rotation ticks, each row followed by its count of ticks:
The counts run from 0 to 48.
[178 128 137 126  84 130 135 134 161  90 167 108 106 117 110 136 150  95
 126 110 140 199 107 122 142 157 170 125  92 110 117] | 31
[164 118 136 128  74 123 124 152 143 100 173 124 104 118 128 121 144  82
 135 104 120 205 143 112 142 144 166 135 119 120 119] | 5
[190 121 143 148  91 131 126 112 166 105 165  94 105  86 115 135 137 107
 130 108 113 182 107 120 132 137 165 142  94 116 141] | 40
[182 116 144 148  85 130 125 116 161 107 173 100 104  82 122 130 134 110
 136 103 105 182 109 119 129 142 166 141 100 113 144] | 42
[171 131 137 140  78 124 129 110 162 116 165 112  95 104 125 148 137  91
 132  93 105 194 136 122 130 133 174 138  94 124 140] | 19
[160 124 145 131  77 133 130 124 154 102 179 120  99 121 123 135 149  93
 132  90 122 204 118 114 138 154 163 119 101 106 125] | 26
[186 132 128 125  77 123 126 148 158 106 159 118 107 112 115 137 137  76
 128 110 134 203 145 124 142 135 170 139 100 134 123] | 11
[161 122 141 123  79 132 138 132 154  96 173 118 102 120 119 133 148  92
 131  98 129 200 116 116 139 157 165 116  97 106 120] | 28
[164 125 143 140  77 129 133 110 160 113 170 115  93 107 129 149 141  95
 133  86 104 196 133 118 133 141 169 130  98 117 137] | 21
[170 106 150 145  83 131 123 129 148  96 184 108 108  96 128 111 138 109
 140 101 107 190 108 110 133 149 164 134 113 100 130] | 47
[164 111 143 140  74 122 121 140 145 109 179 120 105 107 136 124 134  86
 141  96 100 202 142 111 135 142 168 142 122 118 132] | 1
[157 121 144 134  78 130 133 118 151 106 175 121  95 115 127 143 149  97
 133  90 109 199 122 112 135 151 169 121 100 107 131] | 24
[183 124 134 125  85 131 135 134 164  94 168 109 107 112 108 136 144  95
 126 112 140 194 108 122 143 152 165 125  91 111 121] | 32
[195 127 139 146  92 134 127 116 165 104 164  95 105  86 113 133 135 104
 130 112 119 181 112 124 134 139 170 146  91 116 137] | 39
[166 110 143 142  73 122 121 136 145 111 176 118 101 103 135 122 136  94
 142  96  98 201 143 112 133 138 167 144 126 124 132] | 0
[197 128 138 135  92 130 131 124 168  97 163  98 112  95 110 137 139  99
 126 116 133 185 109 126 136 144 169 138  87 118 131] | 36
[161 113 140 135  73 124 122 147 142 105 176 124 102 114 133 122 139  85
 140  97 109 207 143 111 136 143 165 136 126 118 122] | 3
[186 118 143 147  89 133 124 109 165 104 169  95 104  85 118 133 139 104
 135 107 111 182 111 119 128 140 168 142  94 110 141] | 41
[188 136 130 128  79 125 126 136 161 110 155 114 103 107 114 144 134  79
 123 110 126 197 143 129 142 133 173 144  97 137 130] | 13
[160 123 146 127  80 131 134 129 156 100 175 118 101 119 119 137 147  96
 133  96 125 199 112 113 136 159 168 117 100 106 123] | 27
[171 102 148 143  82 132 127 136 146  96 183 104 109  98 126 112 143 107
 140 104 114 192 107 105 132 152 159 135 116 101 126] | 48
[193 127 133 131  87 132 131 128 167  97 162 103 109 102 104 133 143  95
 127 114 140 193 109 124 142 146 168 134  87 113 124] | 34
[171 122 138 123  82 132 133 134 157  95 170 112 108 117 111 136 148  92
 128 104 137 197 112 116 142 153 164 121  94 106 116] | 30
[166 121 138 126  82 133 133 130 155  94 172 116 102 120 115 133 149  95
 129 104 133 199 110 117 144 157 165 119  93 106 117] | 29
[169 120 133 124  75 125 125 155 148 101 170 121 110 121 118 124 140  77
 133 109 130 205 145 120 144 142 168 134 113 125 114] | 7
[175 126 128 124  75 126 124 152 149 100 164 121 108 122 120 131 139  78
 133 112 134 204 144 122 145 142 171 133 111 126 118] | 8
[173 106 149 148  84 134 127 120 154 101 181 103 102  92 129 122 138 111
 141 103 105 185 109 108 129 146 163 139 112 107 138] | 45
[164 120 133 124  70 125 122 156 145 101 170 120 105 120 127 124 140  80
 131 106 126 210 144 116 141 142 168 133 117 122 113] | 6
[168 127 139 140  75 127 131 115 165 119 164 116  98 106 129 151 140  93
 136  91 104 195 137 117 130 138 171 132  99 122 142] | 20
[180 135 133 138  79 127 126 120 164 117 160 114  97 101 119 151 135  86
 128 104 109 193 141 126 134 129 175 141  94 128 141] | 17
[185 134 127 131  83 123 128 132 163 110 152 108 105 108 118 144 136  82
 125 109 121 196 145 129 143 133 170 144  95 133 131] | 14
[155 122 144 135  75 131 131 114 156 110 175 118  94 112 127 141 146  96
 136  85 105 199 124 113 131 147 169 126 101 115 136] | 23
[181 128 129 121  76 124 126 151 156 106 161 115 106 114 116 135 140  75
 129 115 135 201 144 123 145 141 172 138 107 130 120] | 10
[195 125 136 137  89 131 130 122 169 105 160  97 108  94 109 135 139 104
 125 112 130 184 107 124 136 139 168 141  88 117 133] | 37
[195 128 137 135  92 129 131 125 169  97 159 100 111  98 105 133 140  99
 125 118 137 190 110 124 139 145 170 136  86 115 129] | 35
[171 107 149 148  85 134 125 123 150  99 183 103 106  93 128 117 139 109
 140  97 106 190 108 112 131 147 163 135 112 107 133] | 46
[162 111 142 137  76 122 122 145 141 105 177 120 104 112 139 121 139  86
 140  97 106 202 142 112 138 139 167 136 125 124 125] | 2
[180 133 135 137  78 125 128 114 165 119 161 112  96 102 122 149 132  92
 133  99 106 191 141 126 134 132 175 137  96 129 143] | 18
[185 139 132 130  80 126 125 125 164 113 153 114 105 102 116 149 135  81
 126 107 119 195 143 128 140 128 173 143  95 130 138] | 15
[162 111 141 134  75 121 125 151 142 105 177 123 104 119 131 124 142  84
 138 100 116 207 145 111 137 143 164 133 122 118 122] | 4
[181 114 145 152  84 131 127 117 160 104 175 101 104  87 127 127 137 113
 138  99 104 186 109 113 129 139 165 142 105 112 143] | 43
[189 133 128 125  78 123 128 141 163 108 157 112 106 109 114 139 136  77
 124 112 130 199 146 128 141 134 172 141 100 133 125] | 12
[187 137 134 136  79 124 129 120 166 114 156 112  98 103 119 149 132  84
 127 103 111 193 143 129 136 130 174 142  94 132 139] | 16
[176 111 150 148  86 132 128 116 154 108 177 101 105  88 126 124 138 114
 134 101 102 183 109 111 131 144 162 138 108 109 139] | 44
[190 128 133 126  88 132 132 130 166  94 157 107 107 108 107 136 144  94
 123 113 141 191 107 121 144 149 170 130  86 113 121] | 33
[163 125 145 136  77 129 131 111 156 114 173 114  93 108 127 145 144  97
 135  88 102 198 131 116 134 144 167 126 101 115 134] | 22
[158 118 144 132  77 129 137 121 155 105 175 121  95 119 126 138 146  97
 133  93 117 201 121 113 137 150 169 120  99 108 127] | 25
